Each named turn below is shown by a few rows before and after it. Which turns, in which order, take the first row of each later pair to the second? The first pair is answered.
gavo:
[-34  -9  -3   0   8   0   3  -7 -13   0 -29  10 -16 -22  -4  -8 -13  28
  17  -2  20  12  -7   1 -18  15 -18  -8 -24 -23  -1 -21 -15  25  13] => [-28   5   8  12   9  18 -12  24 -15   0 -15  13 -16 -13 -20   3  -6   7
 -26  11  26 -26 -16 -16 -15  -2  17  -8 -19 -10   1 -15 -19  -6  18]
[-10 -22 -46 -13   9 -44   2 -17 -15   5  25  18   0  29  -2  14 -34  -6
  18 -44 -10  37 -14  11 -11  -2 -11   3 -36  -2  31  38  12  -5 -21] => [-17 -20 -43  -6  20 -29  -9   6 -14   4  34  19 -12  33 -13  34 -38 -19
 -17 -31  -2   7 -29   4 -15  -5   8  -2 -36  12  33  37   5 -28 -10]
[  1  -4 -19   6 -11 -17  17  17  -2   4 -37   0  13 -18  -8  -7  19 -11
 -33  27  10  -8  -6  -8  31  -1 -13 -22  13 -22 -34 -46  12  20 -43] => [ -2  -5 -21   6  -8 -16  18  17   0   2 -38  -2  12 -17  -9  -6  20  -9
 -36  26  10  -7  -6  -8  31   1 -13 -21  14 -21 -37 -45  10  19 -41]
fanal:
[ 25   3   8 -12 -61  -5 -12  12 -23  18  -8   6  -4  17   6 -33  23  39
  13   5  12   1  13  -6 -18 -57  20  -1   7 -40  23  -9  -7  13 -13] => [ 41   6 -13 -13 -54 -15  -5   3   4  -1  23   3  23  53  16 -28  13  11
   7 -30 -27  -6   8  -6 -14 -36  10  10  15   1  17   4  13  10 -42]
[ 17   7 -17 -10 -14  -7   0  17   5 -24  -6 -11 -17 -15  25  20 -17   4
   5 -24  11  17  24  -9  -8  12 -24  -3 -19  -5   8  27   2  17  10] => [ 18  15   9   3 -20   4  -7  16 -10 -21 -11   3   3 -31   1   4  -5  15
  -1 -13   8  -5  27 -14 -10   8 -20  -5 -37 -23   5  24   0  18   3]
[ -9  13  39  28   0  38 -29  21  12  -7   3  18  23   8 -16  13   4  -9
 -52  35   6 -13  24 -10  13 -27  24   4   4  22  11  35  25 -18  -2] => [-13  -4  -1   9  11  26 -24  19  33  -8  11  -6  -9  29  17  38 -11 -24
 -43  17  15  18  23  -1  15 -22  13   9  23  48  14  36  32 -20  10]
tid:
[ 11   3  10 -12 -23 -21  16 -15  14  17  -9 -17  16   6   9 -16  13  17
  46 -12 -25  25  40  -4   7 -17 -16  20   1 -15  -4   7   2  25 -25] => [  7  -1 -10 -22 -28 -31  15  -4  25  29   5 -35  -8  15  14 -10   9   6
  42 -26 -25  18  24  -2   2 -23  -5  20  15   2  -1  13  -1   8 -16]
[ 20 -15 -25 -32 -26 -13   2   7  17  19 -15 -50 -14  -6  26   4  14   2
  51  -9 -17  20  37   6  12 -27 -17  15  35  -5  -3  32 -11  17 -11] => [ 18 -19 -36 -29  -6  -7   5   5  24   1 -11 -45 -17   8  45  19   4  -5
  37  -3 -11  28  37   4  15 -15 -24  15  41  11  -4  32  -7  16  -9]
[  8  25  -7  -4  -6  -1  -8  20 -25  17  14  17   8   2 -10  -2   7  24
 -28  -5   5 -15  -7   5 -17  12  -6   1   0  21 -34 -22   0 -24   4] => [  7  26  -9  -7  -5   3  -7  19 -25  14  14  18   8   5  -7   2   6  22
 -31  -5   5 -11  -7   5 -14   9  -8   4   1  25 -34 -24   1 -24   5]
Sunu:
[ 24  15  12 -14 -32  -9  -1   3   0  18  -7 -25   8   0 -10 -18   5   7
  15   1  -9   2  16   4   6 -29  11  -5   7 -19   7  13  -1  -1  -7] => [ 12  14  22  -7 -29   2  -1   4 -11  15 -16 -11   9 -11 -16 -19   6  16
  12  16   1  -1  14   2   3 -26   8  -9  -1 -32   3   4  -7   2  -5]
[  3   8  27  -1 -12  16 -39  25  -2  33  17 -11 -26  36  -6  -1 -16  18
 -17   0  19 -31 -19  22 -29 -28   7   3  16  16  15  23  -7 -27   9] => [-10  10  40   8  -1  30 -40  21 -13  23   5   8 -18  24 -14   0 -15  32
 -23  15  24 -37 -22  22 -32 -17   1  -4   0   1  10  12 -15 -19  13]
[-17  18   3   0  -1  19 -19 -10 -14  11  -4  14 -20 -30  -6   4  20   6
   9   8 -11 -25 -34   2  21  16   4 -21 -19 -21  17 -31  -9  -5   3] => [-13  22  -2   0   7  17 -13 -20  -5  -3   4  22   1 -18  -2   8  15   1
   8  -3 -27 -23 -35   5  25  29  -7 -19 -24  -9  10 -26   2  -1 -10]
[ 18  17   0  11  -3 -29  19 -28 -18 -13  -8  -1 -36 -32   7  -7   3 -10
   4  10 -11  23   5  13   6 -13   7   3  14 -22 -21  26   2  -9  23] => [ 11  16   4  15   2 -26  18 -30 -25 -19 -13  10 -29 -35   4  -6   3  -6
   4  19  -9  22   5  16   8  -6   7   2   9 -26 -23  22   2  -5  25]
gudo:
[ -2  -8   6 -24 -24 -21  -7  -3 -13  19 -11  -6 -16 -21 -14 -35  24  14
  36  -9  17  -7  11  -3   0 -24  15  -8   9 -19   5 -16  -6   5  11] => [ -3   0  18  -8 -16 -12  -8  -3 -10   5   9  16  20 -13 -35 -39  25   5
  16 -15  -9 -45  -6  -8  -4  -7  17  -9  -4 -10  -5 -11  -4  -4 -10]
[ 17   4 -16  12  14  23   2   7   4  -2  -6   4  18  11  23  -6  -5  -5
  12 -12  40  28  40  -5   6 -27   6   1  20  22 -29  -3  10   0 -18] => [ 26  10 -13  10  -3  18  -4  12   4  13  -4  -3  20  12  13 -17  -1  -8
  13 -19  34  19  38  -6   5 -38  18   2  25  20 -24   5   7  -7 -21]
[-32  -5 -14  -9  24  -5  11  -5   7  14   2  -3 -20  11  16  19  -8 -15
 -20  -4  23  -9 -20   4   4  -1  -3   4  10  28   4 -18 -15 -10  23] => [-25  -5 -14 -12   5 -12   8   1   9  27   5 -13 -24   7  11  13  -3 -12
 -13 -13  23 -10 -19   5   1 -14   7   5  16  26   6 -14 -17 -21  21]
[-14  30  -4 -22 -16 -27  26 -27 -31  28 -15  12   6 -23  -2  10   4   3
  24  -4   2  15   5   9 -13  26   2   5 -15 -56  10 -30  13  12   1] => [-10  30   3 -17 -24 -30  25 -23 -29  31  -9  12  12 -25 -13   1   7   2
  20 -10  -7   2   3   8 -13  17   9   6 -15 -55  11 -27  15   6  -6]
Now pairs of rows:
(2 to 4 turns a pair)
[ 23  14  24  19  -3 -31  -8 -13  42  12  14  -9  17   6 -16 -39  12 -24
 -26 -18 -16  26 -12   0  16  24   4   4 -23 -14  -1 -21 -15   7 -38] => [ 24   7  18  10  -6 -27 -21  11  45  23   9 -29 -27   9  -8 -21  10 -27
 -40  -3  16  39  -8  -6  21  -2  27   4  -6  -5  11 -20 -21 -11 -13]
fanal gavo gavo
[-14  16   0   8  16   4  -8   8 -28 -19   4  -7 -28  15   7  35 -12 -16
 -18 -11  -4 -17 -11 -14 -39  -9 -19 -20 -14   2  -4  -5 -24  13  38] => [-18  16   2   6  15   5  -8   6 -33 -18  -2  -1 -27   9   4  33  -9 -10
 -10  -9   1 -12  -7 -16 -42  -8 -24 -20 -18  -7  -5  -9 -27  17  41]
gudo Sunu
[-21 -14  16   4   0   6  -9  -7 -25   4 -23  12 -11 -25   0   2   5  26
  11  28  23   3  -2   3  -6  -2  -3 -14 -20 -29  -5 -18 -12  10   9] => [ -6  -8  19   1 -24 -14 -11  -3 -19  28  -4  -4   1 -21 -22 -20  13  13
  19   0  -5 -26 -15   4 -14 -11  10  -9 -12 -29  -6  -8 -11  -8  -4]
tid gudo gavo
[-12   5   0   3  -5  12  -7  10   7  24 -15  -2 -51 -36 -17 -32  17   3
  -7  22  29 -33 -13  -3 -37 -19   1  -4   5 -24   6 -13   1 -11  17] => [ 18   7 -21  -8 -21 -15   3  -3  38  28  10 -27 -36   0  -1 -39  15 -20
   8 -22 -12 -26 -10   4 -33 -17  -2  10  25   9   6  11  21 -13  -9]
fanal gavo tid Sunu
[ 26   3  -2 -32 -22  -5  -2   4  39  17  25 -13  -4  48  27  12   5 -28
 -19 -56  -1  21  -4  27  14  -8 -15  28   7  32   3  28  19 -41  11] => [ 25  15  23 -10   3  24   1 -17  28 -25  18  28  44  48  23  16   7 -15
 -29 -35 -10  20  13  23  20  21 -39  23 -22  22  -7  21  29 -12  -7]
gudo tid
[-28  15  -1   4  52  35  17 -15   7 -51 -39  29 -29  19  19  36   2 -21
 -52  34   3  13 -10  -2   6  16 -25 -17 -14  11 -22 -23  12  17  17] => [-13   1 -31 -17  36   5  25 -20  31 -36 -33  -6 -48  37  44  38  -4 -28
 -24   6  -4  44  -2   8   9   3 -25  -7  12  26 -14 -10  20  18  22]
gudo Sunu fanal fanal
[ -1   4  14 -22 -14  -6 -14  29 -20  27  14   3 -13 -19 -23   1  21  15
  27  -7  -7 -42   3 -24 -25 -34  54 -24  -1 -12  11 -10  -8 -44  20] => [ -9 -18 -41 -43   9 -33  12  -9   9   4  22  -7 -21  15  25  17  -4   1
  55 -45 -27   8  -2  -4 -21   6  11 -15  14  21   2 -11   9 -18  13]
gavo gudo fanal
[-36  -7 -41 -13  49  12  11 -19  25 -33   1  15 -20  27  21  37 -24 -16
 -30 -13 -14   4 -38   2   2  38 -12  -1  23  44   1  11  14  -6  13] => [-39 -18 -36 -29  19   2   0  -1   9   8 -26 -14 -73  -5  20  31 -16   4
  -7   7  29  32 -26   2   1  -6   9  -4  36  10  16   8  -4  -8  46]
gudo Sunu
[  6   6  -3  19  26  13  -6  11   5 -22  17  25  15  10   4  18  -1 -15
 -36  14   0 -21   2  -4   3  15  14  -6  -2  24   6   2   3  -8  -6] => [  0   8  12  22  18  18 -11  15  -8 -15   3  29  11  -8  -6  15   6  -5
 -38  26  16 -24   3  -7   2   8  17  -9  -9   8   7  -3  -2  -5   1]
fanal fanal
[  9 -10 -19  -8 -29  -7   5  -6   8  16  -6  -9  -2  -9  10 -22  11  14
  39 -19 -38  23  21  11 -11  -7  13  16  22  -3  -7  16  13  21 -16] => [  6  -1  -1   6 -29   2   0   3   0  19  -1   4  17 -16 -13 -32  20  12
  24 -19 -51 -11  10   5 -16  -1  24  15  13  -7 -11  15   7  12 -26]
fanal gudo Sunu
[ 18   7  13   8 -33 -18  -3  14   5  -4  41   0  31 -15 -14  16  19 -12
 -10 -24  -5 -44  -5   0 -17  21   4 -10   5  46   6  14   0 -25 -31] => [-18 -15   9  -6 -28 -21   5  -7 -22   3  -9   1  -8 -58   0  15  14  35
  28   5  44  10   4  14 -22  22 -20 -22  -6  -6   9 -14 -14   9   2]
gavo tid fanal Sunu
[  4  35  60  45  33  31 -21   0 -14 -26  13  52  62 -36 -37 -27  17  21
 -29  14   4 -46  22 -30  -1   8  10 -24  -8 -11   0  -1  26  -1  -6] => [ 48  10 -15  -2   2 -40   0 -24  38   8  39 -23  28  13  21 -38   3  -8
  40 -64 -36  22  36  -2   5  -7  -7   3  47  35  14  32  52   0 -18]
gavo Sunu Sunu tid
[  8 -20 -21   1   8   0   2  -3  26  -7 -11 -15 -28  22  31   6 -14 -20
  12   0  28  20   8   2  -4  -5 -10  -7  16  28  30   1 -11  -7  15] => [ 15   6  38  33  -4  24  -5   3   1  -4 -14  26  30  -4 -22 -21   6  -7
  -6  19   7 -36   8 -12  -7  -4   1 -11 -15  -5  20  -1 -18 -12  -7]
Sunu fanal
[ 37  20   9  21  14   6   7   1   7 -28  42  28  65  28  -6  -9   1 -34
 -31 -28 -57 -42 -12  -6  11  22  -7  12 -13  30 -14  19  25 -16 -51] => [ 33  -3 -15  -8 -21 -40  22 -17  10  17  34 -10  42  12  -8 -40   0 -15
  27 -63 -71 -28 -31  15  -4  14 -13  10  -1   6 -11  17  17 -12 -48]
gavo tid tid
[ 27  21  38  19 -13  17   0 -13  -2 -18   4  27  65  -2 -20 -25  22   6
 -10  13 -38 -14  27  -7   5  17 -10   8 -21  -9  -9  19   7  19 -42] => [  4  -9 -35 -12  19   9  -6  17  31 -16  14 -18 -42  33  37  43  -6 -26
 -37  16  21  19  10   2   5   7  10   5  21  50   5  11   0  -7  14]
fanal gavo
[  3   6   6  14 -22  12  -1  21 -19  12 -15  -7 -27 -40  14  17   2  13
  -3  20   6 -20 -10  22   6 -46  19   7  -6 -21  11 -18  -8 -12   4] => [  3  14  20  27 -11  20   4   4 -24  -8 -18  17   6 -41   8  10   3  19
  -3  27  -8 -23  -4  21  11 -26   2   7 -22 -29   2 -20  -2   2 -12]
Sunu gavo
[-14   4  12  10   3  10  -4 -18 -20 -12 -14  15  16 -24  -2 -13   5  15
   8  22  11   0  14  -2 -10  15 -11   2 -21 -26  -1 -15  -1  24  -5] => [  0  -5 -28 -10   2 -13   8 -25   7  -7  -1 -15  -5   5  32   0  -5  -2
  21  -6   4  33  20   8  -4   9 -20  13   2   4   7  -2  10  22  -4]
fanal gudo
[-26  14  23  19  -7   6 -19  20 -61 -17  -3  -1  29  -4 -48 -13  29  10
  -8  38  12 -56 -34  -6  -4   2  18   4 -11 -27  -1 -10  -9   7  17] => [-37   7  -5  12   8  -1 -16  20 -47 -26  16  -6  17  16 -39   4  19 -11
 -23  19   6 -71 -59  -4  -8  20  17   3  -4   4  -8  -9  -7  -8  22]
tid Sunu tid
[-12  -4  -8  -6  23  12  14 -16  26 -20   9  11   8  33  17   6   0 -16
   2 -10 -28 -39 -13  -5 -12  12  -6   2   4  20  -5   8   3   0   1] => [-16   4  18   3  15  22   6  -9   9 -12  -3  23  23  12  -6  -8  10   3
  -2   6 -24 -56  -8 -10 -15   6   0  -2  -9  -5  -4   3  -6   1   1]
fanal fanal
[ 20   4 -10  -3  -2  16  -4  15   1  -3  20  -2  -7  16  -7  17  11 -19
 -42   6   8 -26  -2  -7  19 -19  26  16  15   6   1   7   6 -31  16] => [ 22 -11 -22 -24 -24 -19  20 -27   5  12  -2 -18  -4   3   9  -8   8   6
  25 -19  -8  23  13   9  19 -13  -7  16  17 -22   0   5  14   5   5]
gudo gavo gavo gudo
[ -2   9  -8  -5  17   8  -5   6  16 -16  10   3 -13  11  25  16  -4 -19
 -17  11  14  12   9 -19   9  16   6  24   4   9   4  10 -14  -8  -1] => [  5   6  -7  -4  -3   1  -9  15  13   2  11 -11 -23   5  18   8   2 -18
 -12   6  16  11   9 -20   8  -1  19  21  11   4   9  16 -17 -17   1]
Sunu gudo
[ 26  -2   1  15   7 -16  18 -27  19 -20  22  16  57  14  -1 -28  -1 -18
   7 -23 -52  -6  12  -4  -2  36 -31   8  -4  17 -22   7  29   4 -36] => [  3  -2 -10  21  34   3   6  -3  21 -29  32  23  33  18  -2   1  -9 -33
 -39  -8 -31 -39 -17  -9  -8  45 -14  -2  -4  40 -23  -2  18 -24 -17]
gavo gavo
[ 32  11   8  -3   2  17 -23  46  14  -5  22 -15 -18   7   7  17  11 -16
 -24  -2  13   7  32 -22  19 -36  31  12  28  17  15  10  -2 -28  -3] => [ 37  15  13   0   1  18 -25  45  16  -6  25 -12  -6   8   3  15  14 -17
 -26  -5   8   0  31 -23  21 -31  31  13  27  17  13  13  -1 -28  -6]
fanal fanal
